128 stands for zero in the data rows.
Here is a table of points, one per row:
[139 139  89 125 127 141 129 196 158 125 130 145 141 125  98 149 186 128
 120 127 141 121 128 136 152 126 131  96 147 154 127  58  96]
[136  82 102 152 122  62 122 158 125 132 116  82 192 192 186 127 117 199
 120 100 119 130  46 135 131 129 135 175 113 100  69 127 166]
[126 117 141 139 167 140  71 130 154 127 117 158 120 157 144 184 136 166
 130 119 114  95 126 126  50  38 123 124  99 121 179 128 134]
[108 124 137 121 101 164 102 120 149 142 128 158 118 152 138 112 119  27
 147 127  67 122 134 107 140 169 130 109 109  77  98 133 128]
[131 128 173 131 111 123 141 156 174 120 130  82 137 131 118  91 165 115
 124 124 146 147 157 130 138 108  44 146 144 138 119  96 142]
[122 101  71 139 115 158 135 134 204 134 113  72  98 179 133 128 114 146
 134 101 170 114 111 122 137 131 166 191 110  90 137 125  52]
[115 103 137 134 144 129 110 102 157 156 113  99 127  59 160 113 114 137
 142 110  99 140 125 116  51 163 130  99 182 101 187 127 129]
[107 120 138 129 148 166  68 118 146 135 136 149 119 160 142  99 115  30
 149 124  83 105 136 107 141  29 135 110 110  80 100 137 127]
[122  98  84 136 159 227 114  51 113 146 118  75  57  93 162 119 117 174
 134 113 138 139 115 122 144 134 128 186 186 197  69 123 134]
[143 141 169 123 118 120 136  85 159 132 118 149 153 115 113 140  65 116
 113 124 137 146 150 143 143 119 125 198 159 125 124  48  78]
[121 201 135 203 149 149 115 144  89  75 173  98 152 125 170 141 109 121
 135 197 168 116  71 121 145 139  45 142 157  94 219 169  94]
[139 155  89 118 141 122 133 121 142 138 128 139 142 114 118 125  79 123
 117 141 141 172 144 138 148 121  86 127 156 127 126  47 173]
[136  57 107 109  72 113 150 166 143  99 113 152 140  93 128  99 107 116
 120 170 126 169 136 135 149 104 145 153 156 135 136 225 162]
[117 101  99 174 124 176 112 113 113 146 143 187 177 178 164 113 109 104
 139 101 143 122  89 117  52 149 124 132 114 250  88 126 127]
[147 185 106 114 114 120 159  77 129 117 131  53 118 105 119 157 141 108
 110  92 129 128 139 146 126 108 127  87  75 134 125 178 127]
[122 111 142 114 138 144 137 101 158 148 116 107 117  58 158 112 134 157
 134 129  73 132 112 122 137 164 127  95  97  87  95 128 135]
[ 87 161 106   0 119  78  98 153 118 152 142 113 118 142 206 123  88 198
 168 192 167  52 211  87 131 140 107 128 148 173 117 145  72]
[118 107 218 153 126 135 104 114 148 123 103  94 126 165 132 111 120 146
 138 113 114 109 129 117 141 153 139  98 189 124 180 123 133]
[124 155 172  87 214  96  30 165 107  73 154 102 125 160 132 119 150 137
 132 132 135 255 157 124 131 174 181 136  66 162 117 154  52]
[138 180 106 107 102 118 165 150 152 135 129 144 141 103 130 121  89 125
 118  63 143 175 149 138  39 116  56 137  74 125 118 148 181]
[143 133 178 124  85 117 161 164 100 116 101 159 125 123 109  79 160 111
 113 107 130 112 121 143  58 107 154 156 150 141 120 173  24]
[129 157  99 119 110 113 153  91  79 103 124 141 143 118 140  73 177 120
 127 144 120 148 128 129  68 106 199 177 151 105 124  60 163]
[131 128 173 131 111 123 141 156 174 120 130  82 137 131 118  91 165 115
 125 124 146 147 157 132 138 108  44 146 144 138 119  96 142]
[138  41 107 114 112 127 119 176 123  94 125 125 150 102 120 180 117 116
 117 162 141 134 135 139 145 121 155  73 156 147 129  96 140]
[121 110 165 154 123  55  98 117 163 131 140 176  43  68 185 102 123  93
 135 127 185 104  97 121 131 162 113  81 104 122  56 140 131]
[124 126 130 134 120 144 131 126 151 138 101 174 118 147 130 111 124 165
 132 126 104 127 117 124 154 163 132 114 104 130 190 134 133]
[126 112 133 136 134 128 101 111  81 144 205 162 120 157 139 118 118 131
 130 102 102 122 132 125  58 154 129  97 191 114 175 120 139]
[139  72 110 122 104 119 132  99 120 108 128 124 152  90 127 159 123 115
 117  91 145 152 146 139 136 112 128 102 167 133 127 177 118]
[124 173 147 132 131 148 112 212 139 169 194  94  83 103 147 131 100 124
 132  54 163 101  95 124 134 134 177 160 185  92 131 140  91]
[127 178 101 127 103 133 144 147 148 116 133 145 151 114 118 120 206 132
 128  71 139 139 132 128 146 114 171 134 155 135 126 134 149]
[130 111 141 127 127 123 119 109  66 124  97  88  95 159 148 120 120 136
 126 115  84 108 111 129  55 153 130  85 103 115 186 119 138]
[126 123 144 125 129 147 132 107 156 128 116  98 114 164 132 113 138 160
 131 130  79 114 116 126 135 156 128  92 104  96  87 123 134]
[140 128 170 123 110 114 136 167  84 125 109 159 124 124 127  93 152 124
 117 117 137 152 135 140 153 114  45 149 147 139 124 102 149]
[ 61 108 147 149 195  68 255 135 138 139 138 152  67 171 156 229 125  96
 195 119  67 140  96  61 137  88 126 121 164 162 130 126 113]
[150 151  88 117 109 108 129  86  82 131 111 158 106 113 125 142 190 119
 107 144 102 141 124 149 157 117 109 192 149 124 133 155 101]
[150 191 101 136 116 118 135  81 132 107 122 122 114 208  87 156 143 127
 106 174 141 128 137 150 138 112 131 101 159 138 111 190 139]
[129 100  87 188 162   2  81  98 195 170 157 124 127 102  43 102 106 115
 127 117 115  95  65 129 141 154 127 130 114 186 111 128 107]
[149 122  89 110 128 110 101 156  80 132 119  83 102 132 126 170 170 103
 107 122 102 137 131 149 148 118  36 145 145 134 136  74 139]
[150 119  82 119 129 114 144 126 102 138 113 152 107 124 110  98 155 111
 106 193 122 139 129 150  69 119  72 142 141 132 123  94  51]
[146 163 100 107 117 131 151 168 133 111 123 132 123 107 110 177 130 128
 109 162 133 122 123 146 142 126 153  73  65 150 125 108 152]
[124 127 142 134 172 152 102 119 155 129 118 167 123 162 135 100 129 181
 132 126 103 109 114 125 144  26 131 108 105 101  87 138 137]
[153  86 111 110  87 118 154 116 112  95 115 118 143 185  99 148  15 108
 104  88 142 146 148 153 132 101 121 106  97 148 128 163 112]
[139  66 107 113 112 130 148  87 116  97 136 111 161  88 129 175 122 118
 117  93 148 136 150 139 136 116 145  90  82 137 128  76 108]
[133 120 138 116 129 142 129 110  82 136 208 169 110 156 137 116 138 152
 123 121  76 113 120 133 143 155 126  92 106  99  82 121 145]
[119 119 156 158 143 154 147 114  83 124 100 183 100 162 151 104 129 190
 136 117 227 128 103 119 144 147 123  76 110  96 108 122 142]
[124 126 130 134 120 144 131 126 151 138 101 174 118 147 130 111 124 165
 132 126 104 127 117 124 154 163 132 114 104 130 190 134 133]
[141 152 186 119 101 119 124 152 143 107 115 146 140 114 121 187 114 126
 115 149 132 128 133 141 136 125 161 152 151 133 118 121 160]
[123 139  93 255 131 105 125 194  73 179 109 104 126 112 170 130 105 166
 133 146  90 111 255 123 141 141 165 145  96 123  89 139 112]
[149 125 165 116 104 125 167 148  91 124 106 155 118 118 112  97 154 120
 107 113 133 120 130 150 153 114  76 142  65 154 128  90  45]
[141 152 186 119 101 119 124 152 143 107 115 146 140 114 121 187 114 126
 115 149 132 128 133 141 136 125 161 152 151 133 118 121 160]
[144 190 102 125 121 120 139  88 128 135 124 132 132 102 113 153 124 122
 112  80 141 147 134 143 135 117 129 102 163 131 122 186 125]
[ 80 168  97 122 147 160  99 161 108  20 117 114 195  76  66 133  86 181
 176 109  63  82 121  80 131 158  50 130 152 113  72 157  73]
[132 163  96 125 131 127 177 138 134 114 125  56 133 120 101  15  92 104
 124 149 151 148 129 133 149  91 174  37 158 143 129 119 145]
[160 102 115  79 255 120 173 146 149  61  99 150 163 143 159  92 140  61
  96  93 148  69 188 160 133 207 141 183 135 130 131 168 169]
[125 118 132 127 107 132 122  95 162 132 104 112 111 153 141 122 122 145
 131 127  76 126 125 125 148 153 135 176 103 115 197 135 138]
[110  84 163 138 149 163 130 142 133 134 104  74  64 105  30 135 122 156
 146 194 152 114 121 110  48 145 137 177  90  88 122 152 171]
[123 128 140 136 137 147 112 118 155 146 110 177 128 161 127 109 121 173
 133 118  90 133 112 123 144 165 130 108 192  93  84 131 132]
[156  93 180  97 128 127 145  91 127 238 125 119 173 179  88 164 127 117
 101 173 150 158 163 156 134 114 116 102 171 134 106 187 131]
[140 160 107 119 128 124 128 164 139 118 128 126 137 115 113 180 119 121
 115 146 142 130 130 140  44 127 151  72 150 133 112 108 149]
[141 177 186 118 101 122 153  63 137 110 126 132 151 100 131 182 119 127
 115  80 139 130 149 141 128 120 151 168  77 124 117 102 129]
[104 125  71 151 128 175  91 128 147 146  25 174  93 157 150 176 124  61
 152 127 192 135 109 104 143 174 116 104 112  72 133 118 117]
[144 159  99 111 112 120 122 148 143 123 118 149 131 112 116 185 112 122
 112 152 117 141 126 144 145 125 158 152 153 131 130 118 154]
[141 162 182 135 135 122 135  64 128 109 127 117 142 110 118 170 129 127
 115 162 156 124 144 141 134 123 153  90 154 129 108  95 132]
[137 121 175 121 106 118 140 159  80 101 111  79 127 134 121  86 161 103
 119 118 123 115 126 137 151 100 147 136 150 139 130  70 112]
[132 120 143 137 155 177 161 154  90 195 185  97 209  95 164 143 116 122
 124 215 136 126  72 131 140 140 121 140  86  64 126 145  54]
[ 75 125 115 134 130  71  98  44  83  84 157 147 181 131 102 100 108 108
 182 174 186  88 146  74 141 137 144 174  94 142 129 121 160]
There is one direction along which these points spread out most. Take the direction at right angles to it along which they spread out most. Go by this last direction. For each point below, how far along it does it lie, from 0 to 99? 50 is the average, and the first point above lies past it. One standard deviation of the points above along it is 16.
[132 136  91 122 109 126 155 157 187 117 130 154 137 123 112  87 178 126
 124 215 133 146 139 132  64 118 136 164 137 128 118  94 121] 60
[121 160 174 156 121 162 106 148 133 152 127  80 130 109 182 123 118  80
 135 174  97 100  69 121 138 145 144 166  89 248 102 154 177] 55
[123 123 126 133 120 148 133 118 167 140 215 169 128 147 126 113 138 147
 133 124 110 121 142 123 147 155 129 110 104 132 181 126 136] 46
[117  91 151 128 146 168 123 159  45 153 191 153  70  96  28 131 108 147
 139  97 149 115 118 118 150 139 140 177 106 105 133 139 164] 56
[123 123 126 133 120 148 133 118 167 140 215 169 128 147 126 113 138 147
 133 124 110 121 142 123 147 155 129 110 104 132 181 126 136] 46
[130  73 112 133 100 126 128  92 129  92 142 119 152  94 133 175 247 128
 125 105 149 132 149 131 136 117 132  95 155 134 119 189 128] 38
[120 110 128 131 175 143 103 118 150 151 110 174 122  49 160  97 116 165
 136 122 114 128 116 119 157  31 135 116  98 124 200 143 134] 45
[124 118 133 134 125 140 126 113 150 129 107  96 110 156 131 112 129 146
 132 126  96 115 121 124 147 154 133  98 103 128 192 123 131] 46
[147 158  96 106 114 109 140 138  54 121 101 148 115 112 122 107  88 113
 109 144 111 149 110 147 159 110 169 129 158 130 137 124 159] 45
[123  97  75 126 113 142 121 145 124 125 213  68  86 180 158 131 129 129
 134 107 159 125 123 123 136 121 131 182 107  82 131 126 168] 55
[ 79 148 114  96 151  90  95 145  74 234  59  92 207 130  88 120 185 114
 177  76 168  96 123  79 139 146 142 140 100 148 142 137 163] 56
